In the data rows, zero lies at 7.5, halfway between 7 and 8.
Here are some points, one per row:
{ 9,  5, 11,  4, 10,  4,  6,  6, 10,  8, 10,  4,  7,  8,  2,  2,  6,  6,
  9, 12,  8,  7,  8,  6,  9,  4,  7,  3,  4,  7, 14,  6,  2,  9,  6,  5}
{ 7, 13,  3,  8,  8,  7,  6,  7,  7,  7, 10,  7,  8,  9,  0, 10,  8,  9,
  7,  9,  9, 10,  4,  5,  8,  8, 14,  5, 10,  5,  6, 10, 10,  3,  3, 11}
{ 3,  9,  8, 12,  9,  6,  5,  8, 11, 10,  9,  2, 10,  8, 11,  4,  9,  7,
  7,  7,  6,  8,  6,  2,  8,  6, 10,  6,  7,  5,  6, 12,  4,  7,  6,  7}
{ 7,  3, 15,  7,  6,  9,  9,  5,  9,  4,  8,  5,  7,  6,  4,  8, 15,  6,
  9, 12,  4, 10, 11,  8, 11,  2, 10,  5,  8,  5,  7,  6,  5,  7,  6,  4}
{ 5, 15, 10,  8, 11,  5,  6,  7,  8,  8, 13, 11, 10,  7,  9,  7,  8, 11,
  8, 11,  5,  7,  7, 11,  6,  9, 12,  8,  6,  4,  3, 10, 12,  8,  9,  7}
{11,  3,  8, 10, 11,  4, 10,  8, 11,  6,  9,  8,  5,  6, 10,  8,  7,  3,
  3,  5,  3,  9,  7,  5,  9,  4,  8,  9,  3, 11, 11, 10,  7,  3,  9,  6}
{10,  4,  5, 10,  5,  9,  3,  5, 11, 14,  2,  9,  9,  8,  5, 10, 15,  2,
 12,  6, 11,  5, 11,  8,  8,  9, 13,  8,  5,  8,  4,  7,  8,  5, 15,  8}
{ 5,  0,  8, 10, 10,  9, 11,  8,  9,  3,  8,  9,  5, 10,  7,  5, 14,  9,
  3,  8,  6,  7,  6,  5,  6,  7,  8,  6, 13,  7,  8, 13,  6,  6,  7,  5}
{10,  8, 12,  8,  6,  6, 15, 10, 12, 14,  6, 10,  6,  6, 11,  7,  8,  8,
  6,  9,  9,  5,  8,  5,  5, 11,  7, 10,  5,  0,  2,  2,  9,  9,  8,  9}
{10, 11,  5,  7,  6, 15,  6, 12,  7,  6, 10,  5,  7,  7,  6,  6,  9,  9,
  7,  6,  7,  7, 11,  8,  7,  7, 10,  2,  6,  8,  7,  8, 11,  7,  5, 13}
{12,  6,  7,  7,  4,  8,  4, 10,  0, 12, 12, 11, 10,  7,  4, 10,  6,  7,
  5,  5,  8, 12,  8,  7,  5,  7,  7,  3,  8,  7,  4,  2, 13,  2,  7,  1}
{ 6,  7,  6, 11,  5,  9,  4,  6,  3, 14,  7, 12,  6,  7,  7,  1,  0,  5,
  9, 11,  8,  6,  9, 10,  7,  2,  7, 11, 14,  6,  9,  8,  6,  6,  9,  8}
{ 9, 11,  2,  6,  7,  9,  7, 10,  7,  8, 10, 11,  7,  5,  7,  9,  6,  8,
  7, 11,  6, 10,  7,  9, 15, 11,  7, 11,  7,  9,  2,  7,  6, 11,  6,  7}
{ 0,  4,  5,  5,  6,  9, 12, 11,  2, 11,  8,  8, 13,  6,  6,  7,  9,  7,
  8, 12,  3,  8,  9,  2,  6, 13,  4,  8,  1, 12,  4, 11,  6,  6,  6, 10}
{ 6,  8, 11,  9,  5,  6,  7,  4,  6,  4,  7,  3,  4,  7, 10, 12,  8, 10,
  5,  3, 10, 11,  4, 10,  7,  7,  3,  5,  7, 13,  0,  5,  5,  4,  3,  8}
{ 6,  9, 13,  4,  4, 10,  0,  9, 12,  8,  7,  6,  5,  6,  6,  8,  7, 11,
  6,  1, 10,  8,  3,  6,  8,  6,  6, 12,  8,  5,  6, 10, 11, 12,  8,  5}
{ 7,  9, 10,  8,  8,  8, 10,  6,  6,  9,  8,  5,  6,  5,  9,  9,  8,  5,
  6,  1,  8,  8, 10,  9,  5, 11,  5,  9,  8,  9,  8,  2, 10, 12,  5,  8}
{10,  9,  8,  3,  6,  4,  7, 10,  5,  7,  8,  8,  9,  9,  3,  9,  9, 13,
  4,  7,  7,  6, 10,  6, 13,  7,  8,  4,  7,  4,  9,  9,  9,  8,  5, 15}
{ 9,  5,  8, 12,  0,  4,  8,  8, 11,  5, 12,  7, 10,  6, 13,  3,  7, 15,
  7,  7,  8, 10, 13,  7,  5,  9,  8,  9,  8,  8,  6,  5,  3,  7, 10, 15}
{ 6,  7,  5,  5, 10,  8,  9,  6, 14, 11,  5,  7,  6,  8, 15,  9,  5,  6,
 10,  7,  6, 11, 11, 15, 11,  6,  6,  0,  6,  3,  9, 12,  5,  7,  6,  9}
{ 9, 12, 11, 15,  8,  4,  4,  8,  5,  8,  9, 13,  5,  7,  5,  6, 11,  9,
  8, 13,  9,  5,  6,  6,  9,  9,  2,  0,  4,  7, 10,  9, 15,  7,  7,  8}
{ 8,  7,  9, 12, 10,  7, 10,  3,  6,  7,  7,  5,  2,  5,  5, 11,  6, 10,
 13,  6,  4,  6, 11, 10,  6, 12,  5, 11,  7, 11, 10, 12, 14,  7,  8,  5}
{11,  8,  3,  8,  0,  6,  6,  4,  3, 10,  0,  2,  7,  8,  9,  5,  8,  2,
  9, 10,  5,  8,  4,  8, 10,  2,  6,  9,  9,  3,  5,  6,  7,  7, 12,  8}
{ 2,  4,  9,  7, 12, 12, 14, 11,  5,  9,  8,  7,  0, 11,  9,  8,  2,  7,
 10,  5,  4,  6,  5,  9, 11,  3, 10,  6,  7,  4,  8,  6,  6,  6,  8,  4}
{ 7,  6,  6,  6,  9,  5,  4,  7,  6,  5,  1, 15,  5,  8,  5, 12,  6,  6,
  2,  9,  2,  5,  8, 14,  7, 13,  8,  7,  5, 10,  4, 10,  4,  7,  2,  8}
{ 4, 10, 13,  6,  9,  7,  5, 14,  6,  5,  9,  4,  9,  3,  9,  6,  8,  3,
  4,  8, 10, 10,  7, 14, 11, 12,  6, 15,  5,  8, 13,  3, 10,  6,  5,  8}
{ 6,  6,  9,  4,  6,  7,  7,  8,  9,  7,  5,  8, 10,  5,  7,  1,  8,  7,
  5,  3,  4,  8, 10,  8, 12,  5, 12,  5,  7,  8,  8,  9,  6,  2, 11,  3}
{ 1,  6,  4,  0,  9,  3,  8,  4, 12, 11,  9,  7,  5,  8, 11,  6,  8,  8,
  9,  5, 10,  5, 10,  5,  7,  6, 11,  3,  6,  6,  9,  7, 12,  6,  6,  2}
{ 9,  6,  5,  8, 14,  8, 11,  9, 12,  8,  5,  7, 11,  6,  8,  7,  7, 11,
  7,  8,  9,  5,  5,  9,  5,  6,  7, 10,  6,  7,  7,  0,  5,  0, 10, 10}
{ 7,  4,  0,  1,  4,  8, 12,  4, 11,  4,  9, 10, 10,  9,  5,  6,  3,  7,
  7, 11, 12,  7,  4,  6,  9, 11,  8,  9,  8, 14,  5,  9, 15, 10,  7,  5}
{ 6,  6,  4, 11,  7,  0,  9,  5,  6,  6,  9,  3,  5,  9,  8,  4, 10,  5,
  6,  4, 10,  3, 15, 10, 13,  6, 12,  8,  7, 10,  7,  5,  7,  7,  6,  6}
{ 7, 12, 13,  8,  9,  9, 11,  6, 10,  5,  4,  5, 11,  3,  6, 12,  6,  9,
  9,  7,  8,  4,  7, 10,  7,  8,  8,  6, 10,  8,  9,  7, 10,  8,  5,  6}
{ 7,  6,  2, 12,  7,  5,  6, 12, 14,  9,  2,  6,  4,  7,  5,  6,  4, 13,
  1,  7,  3,  8,  7,  6,  7,  6,  7,  6,  6,  8, 12,  6,  7, 13, 14,  2}
{ 8, 10, 12,  8,  8,  8,  8,  8,  8,  7,  4,  9,  9, 15,  8,  6,  9,  9,
 11,  5,  6,  8,  7,  9,  8,  7,  4, 13,  8, 12,  8,  4, 12,  5,  6,  8}
{ 9,  9,  7,  8,  6, 11, 10,  5,  3,  2,  4, 10,  7,  9,  9, 11,  2,  6,
  4,  7, 11, 11, 15,  0, 12, 11,  8, 12,  6,  3, 10, 12,  7,  9,  6,  6}
{ 3, 12, 10,  9,  6,  7, 10,  7,  4, 13,  6,  5, 12,  5,  7, 12,  9, 15,
 11,  2,  6,  7,  4,  8, 10, 10,  6, 10,  7, 12, 12,  6,  3, 12,  6,  4}
{ 8, 10,  5,  6,  7, 11,  4,  7,  4,  7,  9, 10,  9, 11,  7,  8,  4,  6,
  7,  5,  7,  0,  7,  6,  4, 15,  8,  8,  7,  7,  7,  9,  2,  9,  6,  5}
{ 7, 10,  4,  5,  8,  8,  5,  5,  7,  5, 15,  8,  6, 12,  6, 15,  6,  4,
  9, 10,  1, 10,  8,  4,  5, 10,  7, 11,  4,  8,  4,  6,  3, 12, 15,  8}
{10,  4, 13,  9,  6, 11, 10,  0,  9,  9, 11,  9,  8,  9,  8,  3,  6,  7,
  3,  8,  8,  9,  7, 13,  9, 11,  9,  3,  9,  4,  9,  5,  3,  9,  9,  5}
{13,  7,  5, 11, 10,  9,  6,  4, 11,  2, 10,  3,  8,  7, 12,  3,  9,  4,
 11,  8,  4,  8,  3,  6,  7, 10, 10,  4,  2,  6, 10,  5,  5,  7,  4,  4}
{ 9,  9,  6,  2, 12,  8,  3,  5,  1,  8,  5,  1,  9,  8,  7, 10,  7, 13,
  2, 15,  7, 10,  9, 11,  4, 11, 10,  5, 11,  6,  6,  7,  9,  8,  9,  9}
{ 9,  8,  4, 11,  6,  2, 12,  9,  6,  6, 10,  7, 14,  7,  0,  9,  7, 10,
  8,  8,  5, 11,  4, 10,  5,  8,  9,  9,  8,  3,  8, 10, 10,  7,  6, 10}
{ 7,  8,  6, 10,  9,  5,  7, 10, 10,  5,  6,  9,  7,  4,  9, 10,  7,  6,
 12, 11, 10,  4,  5,  3,  8, 11,  8,  6, 15,  8, 12,  0,  5,  2, 11, 10}
{ 9,  8,  4,  6,  4,  8,  7,  9,  7, 10,  4, 12,  7,  6, 14,  4, 13,  4,
  9,  5,  0,  8,  5,  5,  5,  5, 11,  7, 14,  6,  8,  2,  9, 14,  4,  8}
{ 0,  6, 11,  9,  9,  9,  5,  4, 12,  2,  4,  8, 12,  6,  6,  9,  2,  3,
  8,  2,  8,  9,  5,  8,  5,  8,  1,  6,  6,  6,  8,  4, 11, 11,  9, 15}
{11, 13,  6,  5,  4,  4, 10, 10,  5,  7, 11,  8, 10,  8,  5,  9, 10,  4,
  4,  7,  8,  0,  8, 11,  1,  6,  3,  8,  5,  3,  9, 13,  2,  7,  3,  8}
Along one direction, these points spread out more than along any other. Take the direction at right angles to it along which they spread out most. Go by this last direction. Where along it does each point below lie, from 0 to 99? 50 is the average, and the first point above lies past it. One standard deviation of the points above along it is 16.
{ 9,  9,  6,  3,  6,  6,  8, 13,  1,  3, 13,  7,  9,  8, 10, 11, 11,  8,
  9,  6, 10,  8,  7, 12,  6,  9,  7,  2,  8,  7, 10, 11, 10,  8, 15,  9} 58
{ 5, 13,  2,  8,  8, 13,  8,  5,  5,  3,  8, 15, 11,  8,  9,  8,  9, 10,
  4, 11, 12,  6,  8,  8,  8,  0,  5, 10,  5,  9,  5,  8,  5,  9,  7,  4} 60
{11,  8, 14,  8, 11,  7,  9, 11,  7, 10, 10,  6, 11,  8,  6,  8,  0,  5,
  9,  2, 10,  7,  7,  8,  8,  8, 12,  7,  9, 13,  4, 10,  6, 11,  6,  8} 37
{ 7,  3,  9,  7,  2,  7,  7, 10,  9,  5,  7,  7,  0,  5, 10,  5,  5, 14,
 14,  8, 11,  2,  5,  9,  8,  9,  9, 11,  7,  5,  5,  8,  6,  3, 10, 10} 44
{10, 15, 15,  4,  6,  8, 10,  7, 11,  8,  6,  6,  6,  5, 10,  9,  8,  5,
  6,  9,  5,  7,  8,  6,  5,  4,  6,  9, 10, 15,  7, 12,  9,  8,  9,  8} 35
{13,  0,  5,  9, 10,  8,  5,  7,  5, 12, 10,  2,  5,  7, 12,  8, 12,  5,
  3, 11, 11,  0,  2,  5,  9,  5,  7,  9,  8,  9,  6,  9,  8, 10,  9, 13} 63
{10, 10,  7,  7, 15,  5,  9,  6,  7,  9,  5,  7,  7,  3,  5,  0, 10,  9,
 10,  0, 11, 12,  9,  6,  6,  9,  0, 10, 11, 10,  3,  9,  7,  9,  7,  9} 32
{ 8,  3,  8, 10, 12,  8,  5,  3,  3, 11,  5, 12, 12,  7, 13,  7,  9,  7,
 10, 10,  9, 11,  5,  9,  7,  2, 13, 11,  7,  7, 12, 10,  8,  9, 10, 11} 55
{14,  7,  7,  2,  6,  7,  7, 13,  3,  2,  3,  9,  8,  6,  7,  7,  5, 12,
 14,  9, 11, 11,  6,  7,  3,  9,  8,  5,  2,  6,  8,  9,  7,  8,  4,  5} 56
{ 4,  4,  7, 12,  8,  9,  8, 15, 12,  9,  7,  6,  8, 11,  9,  8, 10,  4,
  9, 10, 11, 14,  9, 12,  9, 10,  7,  5, 11,  7,  9, 11,  4,  9,  7,  1} 50
{ 4,  7,  7,  9,  3,  6,  7,  7,  5, 12,  4, 11,  0,  8,  6,  7,  9,  2,
  8, 12, 13, 11,  6,  7,  4,  4, 13,  7,  5, 10, 11,  3,  4, 11,  8, 12} 58
{ 7,  6, 10, 11, 11,  6,  3,  8, 10,  5,  8,  3,  8,  7,  9, 14,  3,  9,
 12,  8,  8,  6, 12,  7,  4,  1,  3,  9,  8,  9,  3,  6, 12, 10,  3,  4} 28
{11,  4,  5,  5,  5,  9,  6,  7, 14, 12, 12,  9,  6,  8,  6,  9,  9,  9,
 10,  7,  6,  9,  7,  7,  4,  8,  2, 14, 12,  7, 15,  9,  5,  1,  6, 11} 50
